Each path below is one point turned by a fixed rotation once a step. After each direction that follows a path, write how fast that rotation turns it, in degrees a step (0 if it stays still).
Each turn is a multiple of 5 degrees from 10 to 175, or 0.
Each row of a path follows its step; steps can be skipped.

step 0: [9, -13, 9, -22, -15, 14, -2, -17, -1, 9, -6, 22, 9, 6, -3, -10, 7, 7, -12, 3, -19, 10, -21, -2, 12, -23, -31, 8, 7, -4, 17, 25, 16, -23, 6, -5, -11, 7, 8, 18, 2, 19, -19, 14]
step 5: [-7, 8, 15, 9, 2, -14, -22, -28, 13, -12, -12, 17, 3, 0, 16, 7, -11, 22, -6, 4, -22, 4, 6, 9, -12, -3, -13, -7, 8, 1, 29, -10, -13, -6, 2, -18, 28, 15, -17, 17, -21, 16, -7, 3]
step 9: [-14, 6, 19, -16, -1, -4, -19, -7, -8, -31, 21, 1, -14, 9, -17, 10, -12, 2, -3, 0, 5, 10, -25, 18, 21, 16, -10, 26, 1, 10, -3, 2, -5, 4, -18, -17, 4, -29, -5, -5, -11, -14, 7, 17]
step 15: [-5, 27, 28, -7, -10, 26, 7, 9, 5, -4, 13, 6, -18, 17, -23, -4, -3, 2, -14, -10, 20, -14, -5, 4, -21, 3, 11, 1, -1, -1, -15, -5, 3, 16, -21, 5, -11, 16, 11, -19, -35, -5, -3, -3]
step 17: [11, 5, 4, 16, -18, 7, -17, 7, 14, -18, 20, -4, -1, -37, -13, -7, 4, 11, -3, -12, -9, -8, -4, -13, 16, 6, -12, -7, 21, 23, 4, -14, -16, 7, -24, -16, -19, 10, 9, 3, -10, -27, -3, 6]
step 18: [-14, 8, 29, 8, -26, 2, -7, 7, 37, 6, -14, 6, 4, 18, -6, 2, -10, -1, -6, 4, -2, 24, 0, -12, -10, -10, -20, 8, -21, -8, 29, -2, 7, 13, -7, 6, 14, 22, -1, -22, -3, -10, -1, 4]
step 20: [-13, 8, 6, 7, -5, 4, 18, 1, 4, 14, 13, 7, 19, 4, -11, 12, 11, -20, -12, 1, -16, 7, -6, -18, 14, -7, -10, -32, -1, 27, 0, -4, -7, 14, -19, 24, -37, 15, -11, -14, -7, 5, 3, -3]
step 32: [-3, -29, 23, -24, 1, -10, -6, 2, -12, 1, 3, -1, 9, -20, 7, 3, -25, -23, -1, 7, 10, -3, 14, 12, -15, 1, 23, -19, 18, -5, 34, 1, 1, 2, 7, 21, -11, 13, 7, -5, 6, 20, -7, -8]
Speeds:
[-1, -3, -9, -1, -1, 7, -2, 6, 6, 4, 3, -6, -9, 5, 2, 3, -1, -1, -2, 3, 3, 2, 1, 1, -5, 4, -4, 4, -2, 4, 5, 5, -2, -2, -2, 1, -3, 6, -9, 8, -2, 3, 8, -2] : 145
[-5, -1, 5, -5, 2, 3, 1, 4, -3, 3, -6, 6, 0, 5, 0, 3, 7, 1, -6, -2, -3, 4, 7, -3, -1, 2, -1, -8, 10, 1, 5, 2, -1, -10, 7, 8, -2, -1, -4, 0, 3, -4, -1, 4] : 55
[1, 4, -5, -4, -2, -3, -5, -4, -4, -2, -4, -6, -3, 5, -6, 7, -1, -2, 0, -1, 5, -3, -8, 7, 7, 2, 3, -11, -2, 0, 0, 2, -2, -7, 0, 3, 2, 8, 1, -5, 1, -3, -3, -6] : 60
[5, 2, -1, 1, -5, 6, 3, 0, 3, -3, 4, -7, 0, 3, 0, 1, 2, 12, -5, -6, -1, -2, -1, -2, 1, 5, 4, 1, 11, -1, -3, 9, 6, -4, 1, -7, 1, -3, 7, 3, -4, 1, -4, -3] : 175
[-6, 3, -1, -1, 10, 1, -3, 3, -4, 2, 11, 7, -2, 0, -4, -8, 8, 7, 3, 4, 3, 7, -3, 3, 4, 2, 2, -2, -5, 1, -4, 3, 4, -1, 1, 6, 1, 0, 6, 0, -4, 4, 4, -4] : 55
[-1, 5, -2, 2, -1, -4, -3, 6, 2, 2, 1, 3, -2, 0, -2, 4, -7, 2, 0, -6, 1, 10, -3, -7, -3, -3, 3, 1, 5, 6, -12, 2, 1, 5, -3, 1, 3, 9, -3, -3, -2, -9, 0, 5] : 10

step 0: [13, -15, 17, -7, 15, 8, 7, 12, 21, -19, -1, -2, 34, 3, -19, 9, 44, -5, 7, -2, -1, 5, -18, 6, 8, 2, -21, 11, -20, 6, -28, 11, 12, 19, 4, -10, 26, -4, 13, 16, 7, -9, -13, 12]
step 1: [12, 7, -22, -15, 20, 9, 29, -9, -3, -2, -1, 35, -16, -7, -12, 17, 8, -14, -5, -31, 0, 3, -20, 4, -11, -1, -9, 9, -2, 6, -8, 10, 16, -18, 4, 15, 0, 0, 4, 36, 11, -11, 37, 7]
step 16: [8, 17, -17, 7, -1, -5, 12, -18, 11, -9, -3, 0, -13, 18, 7, -35, -6, 28, 2, -27, -8, 1, -3, 0, -14, -21, 8, -2, -28, -12, -26, 2, -5, -6, -6, 14, -17, -22, 18, 40, 1, 9, 5, 3]
step 19: [-2, 26, -18, -3, 23, -4, 25, 14, 7, -26, -15, 33, -8, 9, -14, 7, 7, 6, 14, -14, -6, -19, -28, 2, -12, -28, 4, 9, 0, 3, 13, -17, 3, -9, -3, 13, -16, 6, -12, 15, -19, 29, -8, 0]
step 20: [7, -20, 5, -11, 17, -3, 11, -8, -15, -14, -36, -16, 14, -2, 27, 15, 9, 1, -2, -7, -7, -14, 20, -9, 4, -3, 4, -14, -32, 22, 23, -18, 4, -25, -17, 5, 10, 25, -15, 11, -18, 7, -2, -2]
step 23: [-11, -17, 23, -13, -8, 7, -8, 3, -8, 0, -19, -10, 21, -23, -15, 27, 16, -5, 20, -11, -9, 13, 2, -13, 4, -20, 1, 13, -10, 18, -7, 3, 1, -35, -26, 17, 15, -19, -3, 18, 22, -8, 21, 7]
step 24: [5, -6, -10, -3, -13, -28, 5, -7, 9, -1, 20, 13, 19, 0, -19, -1, 4, -5, -2, -18, 12, -10, -2, 3, -14, 29, -7, 17, 26, 20, 4, 2, -26, -20, -15, 29, -11, -16, -8, 42, -9, 2, -6, 6]
step 25: [11, 12, 31, 21, 23, -11, 20, -20, 2, 14, 26, -2, 2, -6, 4, -14, -21, 20, 4, -13, 12, -29, -13, -18, 16, -9, -5, -9, -14, 4, 18, 6, 5, -30, -17, 7, 11, -11, 1, 8, 3, 25, -14, -1]
Speeds:
[0, -1, 4, -1, 9, -6, 2, 7, -2, -2, 4, 4, -3, -1, 1, 2, -3, -2, -10, -2, -6, -4, -1, -7, -1, 3, 2, -4, 1, 0, 7, 10, -5, -1, 4, -1, 0, -1, 0, -4, -8, 4, 8, -5] : 140
[2, -1, 3, -2, -2, -1, -2, 0, -2, 5, 5, -3, 1, -4, 3, 3, 3, 4, 4, -1, 0, -10, 0, 6, 6, 2, -4, -5, 11, -1, -1, -2, -7, -4, -7, 10, 0, -2, -1, -8, 7, 2, 3, -3] : 20
[-4, -5, -2, -6, 1, 1, 7, -1, -1, 7, 14, 3, -1, 1, 2, 6, 4, -3, 0, 1, 1, -3, 0, -2, 5, 4, 5, -2, -1, 1, -10, 2, 8, 1, 10, -1, 1, 4, 2, -2, 3, -2, -2, 4] : 10
[-1, 4, 2, 5, -4, 4, 3, -2, -4, 0, 7, 6, -1, 1, 0, 2, -4, 6, -1, -9, 2, 1, -5, 6, -4, -4, -3, 0, -7, -6, 0, -8, 6, -5, 0, 2, 1, 0, 5, -8, -8, 2, 8, 3] : 120

step 2: [10, 12, -27, 12, -4, -1, 19, -1, 1, 28, 4, 18, 3, -16, -22, -4, -5, -4, -11, 13, -17, 14, 13, 2, 7, -4, -6, 44, 5, -10, 5, -13, -15, 9, 2, 2, 10, -15, -36, -9, 2, -25, -1, 0]
step 4: [1, 19, -8, -8, 4, 12, 17, 22, -18, 18, 8, 0, 16, -18, -19, 13, 22, -5, 27, 3, -4, 15, 3, 8, 2, 2, -20, 17, -14, 17, 7, 10, -17, 19, -1, 1, 13, 20, 26, -9, 20, 23, -5, -12]
step 6: [14, -6, -4, 3, -16, -1, 24, -22, -19, 7, 26, 38, 3, 7, -20, -12, -19, -6, 1, -2, -15, 8, 18, -11, 22, 6, 32, 17, -6, 12, -2, -3, -14, 22, 15, -11, -3, -2, 8, 8, -6, 6, -11, -14]
step 18: [17, -1, -3, 10, 3, -11, -9, 12, 7, 13, 1, -16, 1, -16, -7, -28, -22, 6, -6, -11, -22, 7, 5, 17, 15, -5, -7, 8, 4, -40, -31, 28, 3, 3, 12, 18, 12, -13, 6, 3, -13, -3, 19, -16]
step 19: [-5, 15, -21, 10, 26, 11, 2, 11, -12, 8, 4, 9, 24, -5, 5, -20, -17, -12, -17, -11, -25, 12, -8, 22, 15, 16, -5, -2, -10, 21, 22, 18, 17, -14, -9, -1, -23, 0, 3, 25, 22, -7, -9, 1]
step 25: [-29, -13, -1, -15, -7, 3, 14, 3, 13, 6, 19, 36, -14, 7, 9, -8, 25, 16, -10, 15, 18, 2, -13, -1, -8, 30, 13, -13, -11, -4, 14, -29, -11, 9, -1, -10, -4, 3, 13, -7, -2, 13, 23, -9]
step 29: [-21, -11, 15, 0, 16, -9, 11, 7, 4, 9, 5, 17, -2, -14, 22, -2, -8, -9, -25, 14, -2, 1, 5, 0, -12, -7, -17, 4, 14, 0, 7, -30, -25, -19, -6, -15, 20, 26, -20, -19, 0, 14, 26, -19]
step 32: [19, 18, 0, -7, 23, 15, 17, -14, -17, 17, 15, -16, 13, 14, -8, 17, 0, -15, 7, -4, 18, -34, 16, -4, -25, -16, -19, 17, -11, 6, -5, 22, 5, -14, -27, 18, -4, -2, -1, 9, 0, 3, 0, -1]
Speeds:
[4, -2, -2, 1, 5, 1, 5, -8, 5, -2, 1, 3, -6, 5, -2, -4, -7, 3, -8, 2, -1, 3, 6, 1, -2, -5, -5, -4, -5, 10, 9, -5, 0, 1, 2, -5, 2, -5, -5, 3, 0, -2, 0, -6] : 80
[-1, 1, 5, 3, -1, -4, 4, 4, -3, -2, 6, -2, 0, -1, 10, -10, 2, 9, -9, -3, -1, -4, -8, 5, -4, 2, -3, -3, -2, -5, 4, 0, 4, -5, -2, 7, -6, -4, 0, 1, -1, 3, 1, -3] : 10
[0, -4, 2, 2, 6, 2, 4, 4, 3, -7, -7, -13, 6, 6, 1, -4, 1, -2, -3, 1, 9, -1, 4, 0, -5, 1, 2, -1, -1, 0, -5, 2, 0, 5, 3, 5, 3, -2, -2, 4, -3, -7, -8, 4] : 170
[2, -6, -8, 4, -4, 4, 1, -4, -5, -3, 8, 1, 5, 0, 6, -2, 2, -3, 7, 1, 7, -2, -11, 0, 4, -3, 0, -6, -3, 2, 4, -2, -3, 5, 7, -3, 0, 1, 7, 4, 0, -5, 3, 1] : 135
[1, -3, 5, 2, -1, -2, -1, -2, 2, 2, 1, -2, 1, -6, -3, -1, 5, -5, 5, -10, -3, -4, -4, 12, 0, 0, 2, -2, -3, 9, 3, 5, 8, 5, -9, -5, 2, -2, -6, -2, -1, -1, -3, 3] : 90
[-7, 5, -1, -1, 8, 0, -1, 1, -1, 1, 2, 5, -1, 4, 0, -6, -1, -3, 3, -1, 4, -3, -1, -2, -5, -10, 3, -3, -6, -10, 2, -1, 5, 7, 3, -2, 6, 2, -4, -8, 4, 9, -2, 5] : 90
[-1, 4, -4, -8, -1, 8, 1, 1, -1, 9, 0, -3, -4, -1, -5, -1, 3, 5, 0, 7, 0, -2, 0, 5, -1, 0, 2, 3, -4, -1, 3, -2, 6, 4, -2, 10, 7, -7, 4, 2, -1, -7, 10, 4] : 155
[-7, -2, 4, 0, -1, 7, 3, 8, -2, -1, -6, 3, 6, 1, -2, 2, 1, 0, 1, -1, 1, 4, 0, 4, -1, 6, -4, -6, -2, 4, -1, 2, 7, -4, 11, -3, 1, 1, -1, -6, 7, -2, 8, -9] : 70
